In the data rows, the value 128 means zero.
Here are some numbered points:
[132 077 129 159 149 142 126 119 170 127 117 134 134 122 158 143 147 132
 121 126 114 137 129 140 159 140 095 142 148] 0
[157 144 163 104 115 121 148 148 155 127 009 181 181 088 114 086 086 193
 135 185 164 133 163 094 156 128 170 087 070] 1
[123 128 117 115 123 129 131 142 127 121 136 125 127 124 126 123 112 112
 125 119 133 143 138 122 110 133 123 147 131] 2
[150 126 143 141 105 093 167 119 134 146 162 110 141 095 095 107 157 152
 129 143 138 131 147 140 147 104 144 128 112] 3
[111 110 137 108 093 128 113 147 148 165 155 103 078 118 095 100 168 172
 126 096 089 158 106 096 155 147 184 095 113] 4
[104 190 073 065 143 210 102 134 001 060 057 156 191 174 048 114 012 047
 132 146 151 100 136 055 101 100 143 156 096] 5
[158 088 156 121 058 052 095 161 088 124 124 053 134 157 128 148 047 115
 135 113 064 153 098 123 063 096 152 154 154] 6
[125 116 116 157 167 123 143 171 110 114 100 159 151 115 121 144 138 124
 163 132 166 117 099 113 141 124 112 088 104] 7
[124 091 111 142 113 110 112 130 152 128 137 123 101 103 130 147 155 160
 153 093 102 136 129 139 139 168 154 135 144] 8
[123 166 076 151 135 095 122 140 127 103 162 166 112 138 131 127 131 138
 162 117 153 096 167 174 112 171 154 141 102] 9
[171 128 128 085 119 128 144 110 170 133 128 093 139 128 183 142 130 064
 165 146 094 092 145 095 128 108 138 180 122] 10
[127 133 127 130 134 132 162 124 144 084 142 127 128 120 130 140 152 130
 113 157 155 117 113 143 131 135 078 135 160] 11
[182 139 107 035 121 138 177 111 174 135 135 097 172 155 198 154 137 017
 204 147 043 051 129 032 149 103 138 169 107] 12
[125 109 106 158 130 122 130 136 101 187 150 082 101 102 096 157 143 113
 150 114 183 165 102 128 143 097 140 138 133] 13
[059 115 186 179 182 158 081 077 098 126 127 165 097 187 169 110 091 114
 060 115 140 097 087 119 148 134 068 090 117] 14
[108 169 148 079 131 126 122 228 119 158 113 113 068 109 122 098 127 154
 121 076 103 159 111 055 041 142 118 089 105] 15
[103 121 148 159 167 150 086 132 145 123 121 145 098 174 161 129 115 118
 083 115 127 122 117 119 124 151 093 116 117] 16
[138 151 079 151 162 154 146 130 058 137 134 133 147 101 070 121 122 088
 140 117 214 111 105 117 134 095 114 150 129] 17
[094 185 111 102 164 161 125 126 066 113 132 172 128 145 098 096 093 106
 119 124 173 095 128 100 099 133 089 122 108] 18
[094 143 135 175 180 174 059 104 106 120 112 161 110 199 139 124 098 095
 079 124 148 096 109 121 124 153 111 123 113] 19
[095 125 119 088 089 102 252 109 095 073 212 131 128 150 091 086 255 153
 162 060 062 082 245 137 255 099 162 044 106] 20
[154 119 116 102 123 120 145 124 168 132 114 114 132 143 170 119 147 083
 113 134 084 095 139 122 148 139 114 159 114] 21
[114 164 086 119 162 163 126 150 068 123 119 143 122 124 079 112 114 100
 135 107 184 116 118 098 105 121 117 146 110] 22
[110 123 105 121 132 128 166 135 135 092 153 141 131 139 113 073 141 125
 086 143 151 111 146 144 185 127 124 134 103] 23
[128 102 123 126 127 134 143 147 163 112 149 134 120 106 138 109 125 136
 114 124 113 151 150 125 121 141 120 139 145] 24
[148 113 119 100 122 132 155 148 159 101 131 110 129 124 161 113 127 097
 115 125 079 119 146 106 124 125 128 134 134] 25
[151 116 116 066 117 129 183 117 166 149 141 105 132 164 152 113 174 070
 139 119 061 072 144 104 159 139 097 124 114] 26
[159 073 102 200 164 128 139 131 154 107 096 146 158 105 173 178 165 130
 155 096 094 096 122 157 142 144 086 151 195] 27
[122 103 129 115 118 126 124 130 160 136 153 125 117 118 132 124 130 136
 126 136 125 159 142 134 134 152 129 143 129] 28
[156 073 064 219 163 084 135 157 137 072 101 172 158 081 186 228 165 149
 232 066 092 068 138 176 105 182 106 156 185] 29
[120 139 146 113 128 156 135 121 139 136 101 121 139 150 134 133 111 100
 091 186 143 143 144 099 149 123 125 115 119] 30
[207 160 166 105 093 069 159 159 162 139 026 205 219 063 094 046 092 222
 165 220 159 107 175 091 131 154 194 101 043] 31
[144 117 138 116 101 117 133 140 146 146 180 099 138 135 079 092 161 145
 119 139 110 139 131 093 148 135 151 103 108] 32
[121 141 110 104 133 154 153 125 135 107 138 136 140 145 112 090 119 100
 083 160 145 118 130 120 161 134 111 138 108] 33
[169 127 098 157 122 108 148 079 137 137 105 148 121 091 171 162 165 157
 144 080 108 099 118 165 115 149 122 162 191] 34
[125 103 139 109 104 130 108 130 162 155 153 110 107 123 109 116 144 151
 121 120 109 159 132 119 142 149 158 126 121] 35
[084 137 184 140 086 077 125 110 108 088 157 092 090 053 123 108 158 172
 098 142 149 167 194 177 147 085 170 163 110] 36
[072 167 114 152 172 135 065 176 128 145 154 181 095 202 147 160 120 102
 147 119 144 095 108 144 080 185 132 063 085] 37
[126 148 112 121 133 150 136 132 076 131 108 140 146 118 088 116 089 106
 125 133 168 126 120 122 123 101 125 136 127] 38
[115 071 061 213 207 135 158 207 144 062 137 206 188 138 189 226 179 107
 219 120 085 068 096 178 143 168 059 078 167] 39
[137 078 129 156 096 094 117 118 125 176 153 068 108 117 122 169 121 117
 145 134 133 180 112 149 133 109 151 159 142] 40
[097 151 091 144 177 154 112 139 107 108 154 176 129 171 125 130 123 096
 142 122 172 096 117 140 127 149 103 101 106] 41
[126 132 119 097 110 105 206 146 146 081 155 130 113 140 140 085 206 132
 066 137 091 117 141 149 184 136 135 105 117] 42
[090 102 135 110 113 119 081 130 176 176 154 106 082 137 127 151 151 155
 153 135 144 190 143 133 155 173 151 135 083] 43
[140 111 123 140 113 110 138 132 139 171 155 096 124 118 108 128 126 124
 122 127 148 149 107 138 135 108 127 145 141] 44
[126 129 114 147 133 125 125 131 151 118 135 134 124 149 143 124 134 123
 115 127 126 116 139 158 128 151 126 127 126] 45
[104 093 166 093 099 204 132 119 138 121 075 062 145 163 078 144 066 123
 083 098 136 221 157 141 182 051 139 070 154] 46
[163 131 116 099 147 162 174 094 148 047 137 105 182 102 086 131 155 154
 081 188 137 161 032 138 149 100 058 150 238] 47
[122 173 127 138 111 125 088 133 122 150 144 117 115 160 116 157 115 109
 136 151 135 122 154 128 086 163 165 112 112] 48
[121 119 124 125 141 137 154 122 154 140 134 114 118 144 167 102 125 119
 098 163 152 115 137 161 166 128 106 130 126] 49
[149 082 052 209 162 061 145 162 138 048 118 177 139 077 178 234 159 152
 249 045 105 066 160 183 101 194 110 138 179] 50
[120 125 168 078 113 179 148 147 159 155 009 102 162 121 095 141 073 125
 087 209 159 217 170 050 184 104 170 072 111] 51
[085 162 137 089 100 156 157 082 098 152 145 135 125 154 133 127 115 097
 081 158 116 145 086 134 153 103 120 103 142] 52
[173 062 135 220 105 083 134 146 078 184 105 048 124 089 141 197 129 107
 159 106 088 155 069 150 106 047 131 160 198] 53
[066 094 237 047 088 230 141 146 156 120 000 040 174 163 029 095 000 147
 084 122 186 255 152 105 222 000 160 018 104] 54
[163 165 103 093 129 140 183 080 142 162 152 142 149 130 125 113 175 153
 113 172 117 138 060 155 131 114 102 104 177] 55
[176 131 105 114 120 115 145 114 152 136 140 125 162 116 103 136 166 170
 155 141 112 126 095 123 116 148 141 121 148] 56
[119 132 141 132 122 127 139 127 137 131 135 124 117 117 136 097 123 134
 109 155 159 133 153 148 137 116 124 134 118] 57
[106 075 125 126 105 132 082 123 167 169 155 111 084 124 109 155 162 166
 151 117 110 173 115 115 162 174 182 145 117] 58
[100 097 132 096 092 130 138 116 148 144 179 107 098 141 103 110 185 148
 130 112 091 144 159 125 185 146 165 110 106] 59
[100 175 110 106 154 152 099 178 074 178 137 121 076 125 070 114 148 135
 143 081 176 138 081 062 107 129 133 099 084] 60
[226 168 059 078 122 148 197 065 158 186 132 152 207 137 103 111 192 183
 136 167 083 165 000 165 123 085 133 093 214] 61
[165 116 133 111 110 131 151 115 156 145 077 138 164 107 112 108 119 177
 142 125 136 145 118 161 145 099 147 119 145] 62
[128 135 162 101 103 136 112 182 154 168 120 086 091 112 104 102 134 153
 107 116 093 168 121 061 089 132 151 088 117] 63
[158 125 133 111 082 101 143 116 114 165 132 106 137 135 126 124 104 146
 120 135 097 164 071 150 105 083 149 111 160] 64
[080 137 149 114 125 138 159 131 104 151 141 153 124 104 126 101 098 132
 096 132 150 150 120 127 122 099 108 106 141] 65
[155 094 111 177 145 117 148 141 149 099 114 157 164 103 155 151 155 151
 168 116 112 101 134 162 135 143 104 127 160] 66
[119 155 117 133 144 123 124 145 134 122 150 141 142 157 116 132 128 118
 138 162 164 104 136 127 116 146 116 092 108] 67
[110 152 131 152 150 160 073 124 135 151 124 140 114 181 133 135 105 107
 103 155 140 122 129 124 114 158 144 115 114] 68
[131 119 130 089 082 112 121 132 100 119 128 106 138 168 112 118 072 099
 106 143 095 137 107 133 095 118 132 140 137] 69
[151 108 141 143 135 155 154 112 154 134 091 143 164 126 120 102 125 159
 106 149 118 152 092 136 161 091 094 103 149] 70
[133 110 147 116 111 152 127 125 160 137 136 104 137 138 102 110 114 131
 102 141 126 162 141 128 141 123 127 108 131] 71
[160 131 103 181 110 074 080 098 126 120 106 124 081 079 138 166 116 171
 166 062 130 095 168 158 063 181 169 198 168] 72
[147 126 064 172 135 065 139 133 140 068 125 161 113 092 159 197 147 161
 210 072 129 081 155 181 089 189 125 141 167] 73
[111 134 120 124 117 108 161 155 143 089 142 126 103 136 143 085 162 127
 068 144 122 123 146 155 161 143 148 123 104] 74
[130 143 144 125 104 099 153 133 117 108 141 114 157 087 087 088 141 157
 118 172 164 134 148 122 155 114 153 126 111] 75
[106 150 201 132 070 075 128 057 089 102 191 083 091 054 153 133 176 149
 141 119 120 135 237 193 118 067 162 187 107] 76
[093 138 150 156 168 138 101 119 131 128 144 161 110 174 155 132 111 114
 112 150 153 099 122 145 124 151 086 086 118] 77
[111 180 082 091 171 166 135 166 062 084 098 171 135 127 101 097 092 086
 139 106 161 096 147 087 080 131 102 142 110] 78
[114 169 162 081 117 115 109 227 122 179 108 102 052 108 112 103 138 173
 118 069 100 165 104 055 044 142 130 078 099] 79
[180 096 144 140 109 106 127 103 136 139 119 090 147 113 172 173 155 116
 174 088 057 106 147 123 116 105 119 178 164] 80
[131 121 148 113 108 123 130 128 159 134 133 109 119 117 135 112 134 132
 119 139 126 142 158 132 133 126 140 139 108] 81
[160 087 137 163 119 115 125 133 120 135 102 098 140 130 137 149 110 125
 121 112 098 141 102 131 128 096 109 144 170] 82
[132 142 185 104 069 078 119 047 093 157 197 063 104 087 143 187 178 113
 191 097 079 120 208 155 111 077 144 183 124] 83
[153 140 179 127 141 120 077 065 125 092 124 098 126 115 225 173 108 059
 174 131 101 089 164 074 115 075 152 209 104] 84
[110 204 062 107 207 194 125 102 000 091 130 197 158 142 048 078 089 076
 149 129 236 066 129 097 116 117 086 153 100] 85
[108 167 098 143 169 146 108 166 045 170 113 108 089 095 068 158 146 107
 171 077 219 157 097 096 113 099 129 134 098] 86
[091 127 171 145 157 158 100 097 118 131 093 152 123 158 148 115 091 123
 076 143 151 128 111 108 156 120 109 089 119] 87
[148 119 128 139 130 129 133 129 155 131 119 131 142 123 132 118 135 147
 123 141 130 133 123 137 131 136 113 118 140] 88
[134 098 125 124 101 112 131 124 138 135 151 118 131 126 132 130 112 132
 128 131 112 159 120 140 123 129 142 146 145] 89
[148 115 160 137 113 159 133 131 153 095 149 079 168 163 079 134 110 077
 087 180 112 164 160 088 149 119 109 098 136] 90
[115 063 119 137 118 121 105 089 172 138 162 127 126 131 139 159 144 136
 147 140 128 157 148 157 176 170 144 181 133] 91
[155 136 133 130 122 124 149 138 153 136 140 120 171 123 100 100 132 134
 110 174 143 121 128 114 128 138 124 119 123] 92
[109 144 092 149 159 114 127 157 138 093 161 161 139 145 141 160 132 109
 172 133 159 093 134 158 100 177 110 097 123] 93
[163 148 116 095 139 141 183 109 156 098 155 120 153 118 117 139 178 147
 111 174 130 131 044 131 148 132 076 135 188] 94
[115 129 152 160 164 165 077 102 140 132 107 136 113 181 154 125 106 107
 080 131 129 125 112 116 141 135 111 129 118] 95
[218 145 193 114 077 062 169 155 166 082 000 244 225 041 076 001 053 255
 200 173 165 096 194 147 144 111 205 094 026] 96
[109 138 109 131 160 133 126 157 099 131 119 123 106 119 110 154 124 101
 157 109 184 153 137 117 107 128 113 139 108] 97
[076 101 184 164 172 165 105 086 118 121 103 160 117 174 157 112 094 127
 056 118 132 132 090 111 172 110 063 079 121] 98
[101 143 138 086 105 149 165 107 114 122 139 125 133 156 128 124 117 090
 079 155 113 144 101 129 150 107 106 117 140] 99
[142 115 144 161 122 111 113 114 061 123 103 089 133 089 130 166 103 098
 147 110 126 138 122 125 095 063 121 165 147] 100
[130 114 120 136 126 124 128 128 115 138 130 113 127 116 124 143 114 117
 138 127 141 149 120 133 116 113 123 143 141] 101
[143 133 105 149 130 123 118 133 151 127 144 130 143 135 121 138 119 124
 140 141 139 118 148 140 113 153 123 127 133] 102
[158 081 069 209 159 074 137 154 143 083 110 161 147 080 168 214 161 149
 229 070 107 084 132 162 106 178 115 144 174] 103
[177 082 123 160 111 073 137 112 138 122 120 106 133 105 151 171 162 153
 171 090 078 114 122 158 117 134 128 162 186] 104
[097 134 110 150 175 135 103 156 140 099 155 176 126 180 156 160 126 104
 145 125 144 096 115 159 113 168 099 077 113] 105
[128 127 134 129 129 154 112 124 122 129 101 123 138 149 110 123 092 112
 102 141 139 141 128 125 131 122 122 129 134] 106
[130 155 131 082 134 174 143 136 112 130 026 128 166 112 106 137 075 103
 131 185 165 158 160 052 148 103 161 120 099] 107
[109 128 112 132 154 150 117 157 115 098 114 151 118 132 146 119 099 106
 109 108 119 124 135 096 090 141 117 139 131] 108
[099 180 185 077 085 115 074 240 124 225 103 066 011 109 090 103 156 197
 119 055 071 168 062 025 038 133 167 049 082] 109
[147 114 126 152 137 131 127 117 151 131 112 126 134 128 142 131 134 127
 121 115 118 120 132 144 132 132 110 144 144] 110
[142 123 079 169 136 069 137 139 132 066 138 157 112 104 148 168 141 156
 195 068 133 084 163 169 108 181 133 137 140] 111
[138 130 132 124 122 128 147 139 141 113 164 116 145 138 102 085 147 131
 101 137 135 126 141 117 160 122 120 121 113] 112
[162 070 130 180 124 097 114 090 138 135 112 109 127 091 173 192 169 132
 162 094 084 111 142 161 139 130 121 196 192] 113
[094 111 146 151 165 138 121 153 137 100 110 153 104 141 169 131 117 115
 094 098 120 129 129 096 107 143 088 121 126] 114
[122 115 183 133 143 110 117 121 118 089 075 143 128 088 162 131 107 136
 125 119 138 137 155 097 135 094 120 146 093] 115
[153 081 104 185 136 075 116 120 140 080 105 136 111 075 172 195 147 159
 189 041 106 096 151 157 111 172 126 160 181] 116
[156 070 169 129 052 041 094 147 115 130 141 054 120 153 137 152 074 136
 133 120 068 177 103 142 084 113 156 154 157] 117
[149 116 120 130 114 122 129 116 141 140 127 122 126 141 135 127 125 115
 119 122 104 118 124 138 128 135 117 147 147] 118
[126 115 131 096 109 125 154 142 154 122 155 117 105 130 140 092 169 124
 083 131 079 126 132 133 147 146 139 118 120] 119
[138 147 114 140 114 106 095 139 140 147 137 122 094 129 136 122 131 135
 112 118 118 127 146 148 085 165 163 149 125] 120
[069 164 139 074 097 146 180 086 051 162 160 154 141 129 124 103 092 113
 097 130 117 141 045 126 137 061 124 087 155] 121
[103 126 146 150 156 149 096 132 141 133 113 143 105 161 153 123 111 120
 090 125 139 134 125 113 118 147 112 112 119] 122
[131 140 123 121 131 146 118 114 123 146 125 135 130 155 137 119 108 100
 116 139 114 115 115 121 129 121 119 141 128] 123
[094 194 059 107 182 193 101 106 066 104 148 209 146 191 077 075 092 080
 125 150 179 066 126 114 128 148 110 165 084] 124
[111 128 099 124 137 142 167 140 121 072 154 149 139 136 110 062 139 128
 092 143 174 112 155 135 189 120 138 143 106] 125
[147 113 119 111 133 149 150 126 178 142 109 094 130 132 184 118 125 095
 120 150 136 113 136 139 160 128 120 164 130] 126
Which two points above are nearest to each new point? Their numbers follow each, smallest number first.
[148 097 156 111 081 087 111 131 145 138 147 093 112 142 132 110 132 145
 109 127 082 151 111 141 109 135 146 128 144] 35 89
[134 154 081 164 165 155 135 137 016 116 106 122 139 094 073 152 104 076
 150 096 203 114 103 120 110 073 126 154 140] 17 22
[122 147 141 112 122 133 158 113 139 142 148 131 120 128 140 114 138 132
 099 161 150 118 125 135 136 129 106 111 129] 49 57
[157 142 107 153 111 108 108 095 139 141 112 118 107 127 144 145 132 134
 115 112 120 123 147 152 105 159 142 174 148] 118 120
[132 116 131 154 143 138 105 126 069 108 089 120 139 139 124 144 080 092
 122 104 117 128 100 103 106 085 105 139 139] 100 106
[187 151 116 098 114 128 173 107 160 138 141 123 151 142 127 129 178 149
 120 162 106 134 074 144 125 133 112 115 164] 55 56
[087 149 148 125 135 149 131 085 089 153 140 154 117 139 129 101 100 125
 087 143 152 115 103 136 133 109 102 104 133] 52 65
[114 151 100 119 138 126 142 145 123 104 164 152 115 153 117 077 139 130
 110 134 145 108 133 122 156 133 134 135 089] 23 112
[154 109 114 136 123 124 156 123 147 165 160 094 133 104 096 139 154 137
 117 147 144 166 068 138 143 099 116 139 164] 44 101
[101 158 078 117 171 178 158 128 086 082 133 164 146 150 107 067 127 100
 106 148 206 091 153 141 175 123 116 150 101] 33 125
[116 142 182 097 075 103 113 024 099 144 216 085 106 088 145 187 204 122
 186 105 092 127 230 168 137 103 149 187 101] 76 83
[180 162 086 100 121 132 201 079 145 153 129 169 143 121 162 152 203 165
 135 129 091 116 048 169 123 134 125 125 186] 55 94
[102 158 133 129 149 141 125 107 112 133 154 151 118 157 136 107 117 111
 108 149 158 103 124 149 131 138 099 115 120] 67 77
[143 118 137 112 091 116 129 126 136 136 142 107 131 143 125 115 112 132
 106 136 110 156 108 144 105 124 132 129 146] 89 118
[170 160 137 116 106 097 136 158 147 174 130 101 214 115 069 083 123 144
 112 211 149 121 146 075 118 151 166 090 071] 75 92
[152 170 125 101 123 117 130 160 138 168 057 155 173 091 095 102 098 170
 121 183 182 117 159 092 139 138 183 089 074] 1 107
[142 132 115 099 120 134 193 116 152 095 147 125 135 130 127 114 182 155
 110 154 122 123 115 142 170 124 111 115 161] 11 94
[133 118 122 153 122 112 125 145 111 176 113 110 118 092 089 152 138 139
 170 127 185 164 112 121 141 117 159 132 110] 13 44
[096 113 113 128 117 111 095 173 147 158 143 119 075 110 117 174 160 161
 182 078 107 148 101 119 113 172 158 086 113] 8 58
[124 110 156 088 121 196 139 132 153 119 059 081 157 161 137 162 083 060
 081 188 103 186 149 061 179 107 132 101 130] 30 51
[054 156 129 181 200 154 034 140 105 117 140 193 097 233 166 156 097 083
 114 122 146 076 103 136 100 192 121 080 083] 19 37
[147 098 166 121 071 071 097 174 043 107 085 058 136 136 109 149 024 115
 149 092 094 176 088 110 070 061 162 128 151] 6 117
[167 151 148 105 109 112 147 145 152 141 039 168 179 085 101 090 097 181
 136 191 167 133 160 097 146 135 172 103 079] 1 31
[110 109 151 100 094 138 079 153 156 193 146 094 068 112 096 108 146 179
 116 106 092 172 090 082 115 152 182 108 110] 4 63
[112 061 126 135 105 116 103 095 175 150 171 111 119 132 132 150 133 124
 139 159 136 187 142 157 181 159 158 166 127] 28 91
[060 199 255 156 027 004 131 001 000 036 255 056 039 000 169 143 249 188
 095 088 124 145 255 255 132 005 215 220 083] 36 76
[131 141 114 143 135 138 116 115 138 132 133 141 126 145 133 128 123 119
 116 127 135 114 126 149 119 143 123 147 137] 45 110
[153 147 117 113 121 134 161 106 145 152 141 133 141 127 122 115 144 142
 112 163 135 136 084 145 126 117 104 117 165] 55 88
[105 061 164 174 203 163 132 121 131 084 095 152 136 152 169 134 124 107
 086 104 122 112 088 113 177 118 028 085 148] 98 114
[104 134 179 057 113 182 152 160 159 174 000 093 184 116 091 148 056 132
 082 246 168 243 177 000 196 108 198 047 081] 51 107
[076 171 150 114 144 136 148 078 059 163 174 165 126 124 117 087 089 131
 104 145 171 108 114 144 117 098 085 107 135] 18 65
[160 144 148 103 107 121 153 147 152 147 045 157 174 089 099 091 092 176
 126 190 165 139 164 101 146 125 167 098 088] 1 107
[137 112 120 134 102 107 116 155 061 120 105 094 133 110 101 154 074 102
 152 106 125 154 116 120 085 091 152 153 145] 100 101
[127 132 110 128 142 127 125 138 120 165 176 118 109 130 095 101 143 132
 130 108 168 132 091 104 149 125 119 136 115] 44 112
[140 146 110 129 103 098 108 120 120 123 129 119 097 121 132 114 120 130
 101 113 106 113 134 146 086 161 157 169 130] 118 120
[162 113 098 171 135 109 131 111 155 119 109 141 132 108 158 163 152 152
 152 095 118 105 136 162 114 154 113 155 174] 34 66
[131 158 094 082 138 160 147 115 109 116 119 142 146 151 148 106 117 058
 099 158 127 080 126 122 145 129 100 161 105] 33 123
[159 132 129 147 121 140 115 131 143 088 161 094 164 172 069 146 098 087
 123 161 128 134 164 101 126 129 119 112 123] 90 102
[077 131 095 134 122 088 177 182 136 055 182 163 160 147 113 108 145 140
 183 141 148 107 198 144 164 145 191 056 088] 9 93
[118 106 138 111 104 132 107 145 162 157 156 106 099 124 116 109 140 155
 115 124 109 168 117 112 129 149 156 123 120] 28 35
[144 105 098 177 140 122 157 133 108 176 160 090 117 091 105 155 143 103
 142 108 181 153 097 145 143 087 119 142 150] 13 44
[133 123 154 118 120 124 123 107 151 127 129 114 127 097 155 131 125 125
 140 134 128 141 167 126 120 114 129 171 119] 28 81
[069 193 132 115 159 159 128 071 056 123 165 193 125 164 113 097 094 099
 098 145 174 077 106 137 122 120 083 122 115] 18 124
[139 085 135 163 165 166 145 102 152 131 114 140 155 141 146 114 147 139
 084 140 102 134 073 134 168 108 062 112 170] 0 70
[133 118 151 132 129 152 131 130 148 135 089 126 151 136 111 119 099 126
 099 148 138 153 140 120 148 116 129 110 126] 71 106
[086 138 141 170 188 167 069 105 100 111 122 170 109 191 149 129 091 095
 090 118 151 096 107 124 121 152 098 107 108] 19 77
[142 087 133 169 137 129 121 142 101 116 090 104 147 148 134 144 093 115
 112 114 098 142 082 120 127 095 093 125 152] 82 101
[130 116 127 119 127 136 151 166 154 102 137 127 115 098 148 107 121 135
 110 113 102 147 150 111 095 139 119 124 152] 24 25
[109 054 171 172 187 164 123 116 161 089 076 151 128 160 180 128 127 121
 067 098 102 132 095 102 185 123 033 096 133] 98 114
[105 123 138 127 132 131 158 134 147 070 144 121 120 121 119 118 137 141
 103 153 158 138 126 136 153 119 093 126 156] 11 57
[098 143 149 153 109 099 145 106 081 079 151 118 113 061 119 087 144 151
 107 137 190 149 193 182 150 078 171 177 105] 36 75
[137 128 118 113 114 134 120 125 140 134 146 128 124 134 107 098 115 129
 111 130 131 132 124 131 120 136 125 149 126] 2 118
[122 111 122 158 157 149 120 134 124 119 118 141 131 139 137 136 123 114
 121 116 134 124 105 131 136 126 094 121 137] 88 110
[115 203 036 130 216 213 128 112 000 075 119 196 157 134 039 094 102 054
 156 110 254 066 115 093 129 102 100 175 102] 85 124
[162 096 163 128 090 089 123 131 148 133 138 096 123 136 138 123 127 144
 116 117 106 144 125 151 101 125 121 140 154] 89 118
[108 118 124 151 155 133 108 150 150 125 134 151 119 152 151 149 137 124
 135 113 127 121 121 142 125 158 107 097 121] 45 105
[077 103 105 097 088 091 253 157 129 023 186 142 136 148 090 032 217 155
 113 102 078 114 231 133 255 099 201 064 097] 20 42
[161 156 104 087 107 153 179 084 149 177 135 154 163 139 112 110 160 165
 118 150 114 160 063 162 147 099 140 096 161] 55 56
[068 120 210 075 119 214 124 150 143 138 000 072 171 170 074 136 037 091
 044 200 156 255 136 035 212 076 156 032 098] 51 54
[076 173 212 142 049 055 176 041 026 042 244 078 091 029 133 122 242 189
 129 102 121 125 255 224 188 026 218 154 095] 36 76
[171 173 163 090 099 101 095 076 081 104 138 088 144 062 172 169 096 059
 218 137 110 093 183 086 070 050 185 249 109] 10 84
[135 113 111 146 121 120 138 130 126 161 160 106 117 115 108 126 132 123
 123 117 153 142 113 139 134 113 121 140 140] 44 101
[174 109 107 132 126 111 129 114 155 138 118 139 168 093 104 131 155 184
 171 139 117 127 100 133 128 148 146 137 148] 56 88
[138 132 150 109 123 113 129 138 157 132 133 102 112 100 178 133 130 112
 143 134 127 140 168 122 106 117 124 172 121] 2 81
[113 142 121 145 180 154 126 124 082 107 126 147 144 127 099 119 102 106
 121 144 191 104 113 124 139 119 085 128 133] 22 38
[199 167 160 070 090 095 107 083 112 114 139 068 167 093 183 189 097 047
 246 133 067 085 171 047 071 047 189 231 107] 10 84
[174 092 084 181 148 101 143 123 151 098 099 153 150 088 171 188 165 150
 183 091 101 096 124 163 115 158 101 153 196] 27 66
[144 134 073 165 126 077 143 128 139 083 129 148 116 103 148 171 146 155
 182 081 125 096 156 171 103 176 136 148 148] 73 111
[173 091 123 162 125 105 138 114 143 130 093 124 145 092 146 155 149 153
 158 100 104 110 134 160 123 117 123 162 182] 34 104
[172 083 140 161 105 078 130 119 142 122 115 104 119 102 156 162 143 150
 150 087 092 118 129 161 103 126 112 159 179] 104 113
[147 070 133 190 166 144 142 142 136 120 083 143 160 125 151 143 134 127
 117 122 106 117 087 132 161 102 083 118 163] 0 82
[078 110 105 163 205 142 126 179 147 071 147 205 133 186 175 166 129 090
 158 119 129 086 105 158 134 172 064 050 112] 93 105
[099 098 196 088 097 199 141 133 151 126 041 071 153 152 065 108 047 127
 088 125 153 225 146 119 185 034 136 068 129] 46 54
[102 081 121 125 110 133 098 096 174 141 167 117 118 132 127 140 145 140
 139 151 133 169 148 152 183 166 152 164 113] 28 91
[117 179 081 099 175 181 125 136 065 127 140 162 124 129 060 082 126 115
 136 106 198 104 108 083 127 122 107 152 101] 18 22
[120 141 127 109 119 138 160 109 133 156 145 136 126 129 134 112 138 134
 106 148 128 133 106 144 129 119 115 113 147] 57 88
[112 117 165 092 118 181 159 122 140 113 073 098 155 152 136 153 094 067
 074 199 112 189 155 061 173 111 124 094 129] 30 90
[120 139 125 132 127 133 126 120 044 135 108 128 135 108 101 131 073 099
 132 114 147 135 100 121 087 083 126 128 145] 38 100
[139 102 150 118 104 122 119 119 144 128 127 096 133 136 125 131 106 143
 116 124 117 161 135 146 131 117 138 125 153] 71 89
[075 081 140 111 084 128 053 147 156 213 157 078 042 123 084 178 170 172
 170 103 120 212 090 086 168 164 214 125 078] 43 58
[111 143 135 118 136 137 110 155 135 142 133 132 098 141 140 111 128 129
 102 128 125 128 118 117 100 145 124 117 116] 2 122
[145 091 126 149 113 100 114 121 151 123 125 114 111 104 145 146 141 148
 143 093 102 123 140 146 123 154 131 158 160] 8 110
[103 107 113 166 183 144 127 153 145 091 140 176 139 167 165 168 137 109
 143 115 129 099 106 157 135 160 077 078 133] 93 105
[117 131 148 137 142 137 139 115 140 120 146 130 126 135 137 122 121 131
 103 169 157 120 119 150 125 131 075 114 158] 11 88
[130 129 097 145 129 105 103 154 146 129 140 135 105 119 137 162 136 150
 170 096 119 114 133 151 094 174 142 112 130] 8 102
[126 143 112 086 110 145 169 101 145 145 157 142 131 133 127 120 152 140
 105 138 107 149 091 154 146 121 133 095 158] 55 99
[154 117 144 115 103 123 137 123 159 149 099 125 159 114 099 094 104 180
 139 130 139 150 135 149 136 103 152 118 119] 62 88
[129 118 096 190 199 156 149 153 038 111 078 140 147 101 103 166 114 077
 158 086 197 109 083 114 138 075 089 109 140] 7 17
[181 125 167 123 094 086 132 139 150 166 135 095 174 117 086 076 106 184
 144 133 148 122 146 135 096 094 154 103 105] 3 92
[147 145 113 141 116 133 104 147 143 129 138 112 098 118 142 105 109 135
 113 118 108 132 146 130 072 153 158 141 139] 2 120
[160 116 114 094 120 149 131 114 168 157 154 103 139 117 086 134 167 168
 128 159 115 179 043 110 147 134 143 132 156] 35 56
[129 124 154 102 103 136 112 166 148 157 133 092 099 121 103 098 132 150
 103 123 091 165 114 087 105 137 152 102 121] 35 63
[145 118 120 121 134 144 139 121 176 155 108 089 128 127 199 115 123 098
 120 162 152 113 141 151 163 119 123 172 130] 49 126
[154 086 159 131 085 073 119 129 143 126 145 091 111 137 143 130 134 144
 129 110 084 139 133 148 108 135 128 144 155] 89 118
[103 128 176 068 112 191 140 144 128 134 015 081 172 145 080 138 046 100
 093 181 146 221 147 066 178 072 165 079 113] 51 107
[116 120 129 118 129 126 125 154 152 137 143 125 119 116 137 131 126 129
 131 130 142 158 149 127 119 150 122 142 118] 2 28
[106 123 159 137 125 116 144 108 120 091 144 108 118 087 117 104 122 147
 093 166 173 151 153 162 141 099 111 159 149] 57 75
[208 189 158 102 091 057 143 178 145 170 041 160 249 066 064 045 100 208
 137 247 158 107 157 068 125 167 208 082 028] 1 31
